One turning vector, and how many steps it has turned
The counts run from 0 to 287.
[128 116  95 118 141 145 150 126 159 102 129 127 124 146 107 129 114 118
 176  63 164 124 121 119 184 143 102 112 132  98 155 143 182 118 146  66
 129  93 143 120 123 125 109 123 170 169 105 100 106 112 109 124 137 169
  89 150 143 187 105 109 125] -> 5
[117 120 110 125 110 156 128 153 133 135 137 127 113 141 115 147 101 122
 188  73 141 152 137 122 148 136 102 154 137 100 142 122 190 102 106  91
 143 129 144 133  74 132 151 118 165 143 107  73  65 127 143 144 140 151
 116 152 138 197  95 129 105] -> 232
[139  86 124 102 125 161 104 146 164 136 139 115 138 139 130 145 114 116
 181  78 145 151 151 110 184 166 126 146 160 120 151 166 191  99 127 108
 148 122 127 129 111 121 135 135 135 175 115  55 121 108 154 145 120 148
  99 128 121 179 112 137 109] -> 185
[128 108 119  94 134 140 148 146 161 124 159 126  89 126  92 105 101 127
 181  97 155 166 113 112 181 181 100 141 152  97 131 159 164 120 142 134
 147  97 159 133 105 147 128 113 151 149 136  81 118 106 147 133 116 147
  96 148 152 195 135 120 103] -> 87
[133  89 125  99 121 147 140 165 126 155 151 124 112 144  94 150 134 124
 190  74 161 155 143  87 157 194 107 130 150 125 142 133 182 115 107 104
 172 127 141 150 118 120 122 107 121 177 124 115 126 120 156 150 111 160
  78 127 120 169 140 143 108] -> 249
[140 107 102 118 128 136 151 130 116 133 131 128 105 140 133 105  98 113
 190  82 123 148 145  98 175 152 110 145 165 132 143 109 174  72 114 109
 127 131 133 161 107 116 136 124 148 166 124  82  79 118 151 148  89 135
  60 140 102 170 120 116 120] -> 18
[158 111  96 114 117 148 155 168 146 140 156 130 114 140  80 145  83 130
 181  89 141 148 120 106 142 154 123 162 147 113 126 134 164 122 142  84
 119 107 157 149 113 109 129  79 137 154 133 106  97 107 137 162 146 135
 103 150 103 209 140 109  88] -> 25
[127  99 123  82 136 146 144 159 137 140 147 130 110 143  92 146 121 122
 188  89 157 145 151  84 175 180 117 126 155 134 139 143 184 102 120 107
 144 125 139 143 126 104 120  96 127 179 103 113 131 116 151 145 116 160
  59 123 115 165 134 135 120] -> 118
[134 114 101 107 118 140 156 155 136 139 138 130 121 137  87 171 100 113
 180  69 149 123 132 113 143 149 117 129 139 130 155 157 170 112 145  57
 123 115 153 138 131 106 146  83 168 164 102 128 110 130 126 141 167 166
 101 139 119 189 131 121 102] -> 201
[146 111 105 129 135 144 157 140 126 126 132 118  96 131 128  94 110 108
 172  65 127 157 134 102 176 167 103 137 159 121 156 135 175  79 111 105
 137 110 139 155 109 122 146 117 147 157 138 100  82 109 135 148  89 134
  71 149 109 185 130 119 122] -> 149
[133 113 108 118 119 133 154 139 122 129 133 141  94 115 117  93  83 120
 179  92 130 134 139 108 168 136  93 149 175 123 137 138 175  79 134 102
 110 102 149 150 100 111 180 104 164 140 127 103 101 123 160 149 122 117
  84 137 117 208 133 119  97] -> 194
[156  91 107 115 126 145 139 114 155 123 145 127 132 149 111 105  99 125
 175  85 161 140  97 141 190 147 109 126 157 114 119 139 164 119 174 110
 138  95 137 156 137 154 110 127 167 195 143  81 138 111 146 149 138 148
  97 153 139 187 117 119  98] -> 45
[134 107 103 110 121 142 169 154 129 135 142 127 119 135  89 159 113 109
 181  56 151 124 124 111 145 159 102 117 142 122 156 155 172 116 136  61
 139 117 160 142 128 112 145  89 161 166 116 145 111 129 121 137 159 164
  88 151 121 188 137 134 101] -> 71
[151  98 116 127 111 145 136 115 133 118 121 127 107 142  99 106  93 120
 173  83 164 132  96 133 174 166  86 113 167 127 122 149 175 116 176  99
 136  86 145 164 134 157 136 124 178 162 136 102 140 119 154 155 128 177
 102 139 151 182 130 122  99] -> 173
[134 114  99 107 117 147 165 156 136 137 148 133 125 127  89 159 103 117
 178  67 146 129 128 118 146 144 113 138 135 124 145 158 172 119 138  64
 127 117 167 130 116 107 148  81 166 155 114 132  98 125 125 143 165 148
  98 152 118 207 128 126  98] -> 200
[148  98 110 127 117 144 137 119 137 112 130 132 116 143  99 105  98 128
 174  89 159 129  99 139 179 149  91 119 158 124 119 136 175 119 177 104
 134  92 141 160 135 165 125 130 182 183 127  95 148 119 157 154 134 169
  96 145 143 186 120 129  99] -> 174
[112 103  99  93 133 131 168 124 127 123 151 121  85 135 103 114 106 112
 191  84 144 157 113 116 180 175  91 126 152 130 141 135 165 108 136 129
 153 121 143 152 123 157 118 114 169 175 126  87 110 122 141 124  99 182
  68 143 137 159 125 123 122] -> 214
[124 122 109 119 126 147 146 125 133 101 135 145 113 143  91  95 105 142
 179  98 151 128 114 122 184 122  85 127 149 114 112 112 179 116 160 105
 124  90 152 138 100 151 117 126 190 159 105  89 118 122 153 146 135 156
  84 152 149 200  96 119 115] -> 1
[116 108  97 113 101 139 145 132 117 112 133 116 101 145 101 152  95 117
 191  79 146 138 109 128 140 166  87 140 139 137 127 131 179 130 143  87
 141 122 145 162 115 151 121 122 174 147 112  80  94 120 140 148 126 214
 104 144 145 165 121 120 108] -> 169
[140  91 117 115 105 154 112 144 147 147 155 110 135 144 127 145 102 126
 181  77 138 162 148 119 167 151 121 164 155 111 134 136 179 102 120 112
 150 128 129 145 103 122 138 132 131 169 130  49 100 107 164 151 126 139
 118 144 118 186 111 126  81] -> 187
[138 107  96 106 140 130 176 133 126 147 164 141 125 150  94 121 117 120
 191  72 153 135 142 103 172 139 110 119 147 120 134 108 158  98 130  90
 135 121 148 147 132 107 113  92 136 200 128 137 114 123 138 146 130 121
  52 152 109 177 129 125 102] -> 114
[120 115 107 124 126 129 129 142 158 107 140 129 123 150 100 155 107 130
 196  68 167 123 127 104 160 145  95 130 125  81 141 135 177 129 144  68
 136 101 153 120 106 118 111 115 146 159 116  99  95 114 140 137 156 172
 122 140 145 204 116 102  96] -> 266
[141  96 116 132 109 137 138 127 132 118 132 114  98 134 107 114 109 121
 179  71 160 145  98 125 165 184  81 126 155 117 129 138 169 124 153 109
 160 101 145 165 122 169 130 133 164 165 151  94 124 111 154 150 119 185
 110 147 146 179 138 126  95] -> 42
[157  94 131 137 123 154  97 137 159 128 120 117 144 150 126 143 126 117
 173  55 171 134 142 112 177 165 110 120 157 105 152 147 193 103 142  79
 155 102 123 139 123 119 131 142 136 187 124  98 132 115 147 151 130 149
 106 125 122 180 120 127 102] -> 10
[108 106  95  88 123 136 178 113 117 133 143 119  98 143 110 119 112 108
 180  75 144 151 121 125 185 173  88 123 153 141 138 142 162 102 129 119
 144 122 140 155 130 140 116 124 180 170 120  89 107 125 129 128  93 178
  64 149 144 155 124 129 123] -> 213
[136 113 116 148 112 169 109 118 117 139 113 126 147 151 131 114 125 128
 159  66 155 124 152 126 186 133  82 126 158 114 127 124 192  99 122  81
 143 106 127 144 106 127 143 156 159 173 108  92 112 126 151 160 123 133
 100 149 141 198 102 139  95] -> 273
[109 123 110 119 109 158 119 148 137 134 138 132 116 138 115 148 105 126
 183  83 139 143 148 116 165 132 108 160 138 107 147 127 193 100 110  95
 142 133 139 125  79 134 144 126 176 149  93  63  78 122 147 140 133 153
 103 151 133 193  86 131 114] -> 231
[137 121 113 130 110 136 146 141 113 130 131 146  97 121 107 100  88 123
 183  91 127 128 132 113 159 122  90 145 168 126 128 119 176  80 137  97
 118 109 150 152  95 129 179 107 175 144 129 107 103 130 178 156 133 128
  89 142 114 204 130 124  92] -> 64
[132 107 106 102 134 127 133 133 174 127 157 135 123 152  98 140  83 131
 206 100 171 147 118 127 173 138 117 141 140  81 127 139 156 119 161 109
 124 105 139 131 118 120 110 102 143 170 125  76 108 112 154 138 147 145
 120 145 140 191 116  88  82] -> 91
[119  94 110  97 128 126 167 130 135 121 160 118  83 131 104 111 111 114
 194  84 150 159 107 111 175 180  93 125 152 113 145 143 163 112 131 128
 153 111 150 150 118 159 122 117 158 168 144  93 112 119 141 129 104 174
  79 151 142 173 139 124 115] -> 215
[114 126 106 114 101 134 140 115 117 132 122 128  91 147 101 103  82 129
 189 102 161 138 132 116 177 156  70 134 159 118  99 124 168 112 140 111
 114 102 143 158 113 113 131 118 158 134 120  97 102 122 159 153 108 163
 100 133 160 187 162  98  86] -> 127
[131 103 126 141 112 137  87 123 141 116 112 127 135 155 121 140 119 131
 199  75 168 113 143 114 166 139  90 117 158 107 139 114 196  99 142  77
 139 118 127 134 114 130 133 138 152 177 109  92 130 127 170 152 147 165
 114 115 134 180 107 116  94] -> 270
[182 104 104 116 125 157 141 155 151 158 141 124 137 149 102 124  89 121
 165  83 148 149 127 122 165 156 134 144 154 120 130 145 168 108 153  95
 128 101 138 155 131 107 128  87 142 182 131 107 123 110 135 169 144 115
  85 146  99 194 135 118  94] -> 285
[134 119 108 125 116 144 156 145 114 132 133 145 107 115 102  98  93 124
 171  88 128 130 133 115 164 124  89 140 168 127 130 133 180  87 142  94
 122 105 158 147 100 126 179 101 181 147 122 121 111 127 157 159 139 122
  84 147 124 216 127 132  97] -> 65
[111 113  91 106 100 154 148 131 115 129 131 114 106 143  94 162  97 123
 182  82 141 134 120 130 154 164  90 144 142 144 125 143 178 123 140  86
 134 124 148 155 116 136 119 120 183 139 106  81  98 119 125 144 123 207
  95 150 152 172 124 129 111] -> 168
[124  86 117 110 139 125 134 130 154 106 156 114 121 138 139 132 132 116
 187  59 150 136 147  92 192 158 102 124 150 105 167 149 178 105 118  93
 149 115 142 119 113 114 120 136 127 185 141  92 113 105 152 123 112 149
  89 141 127 186 123 126 108] -> 182
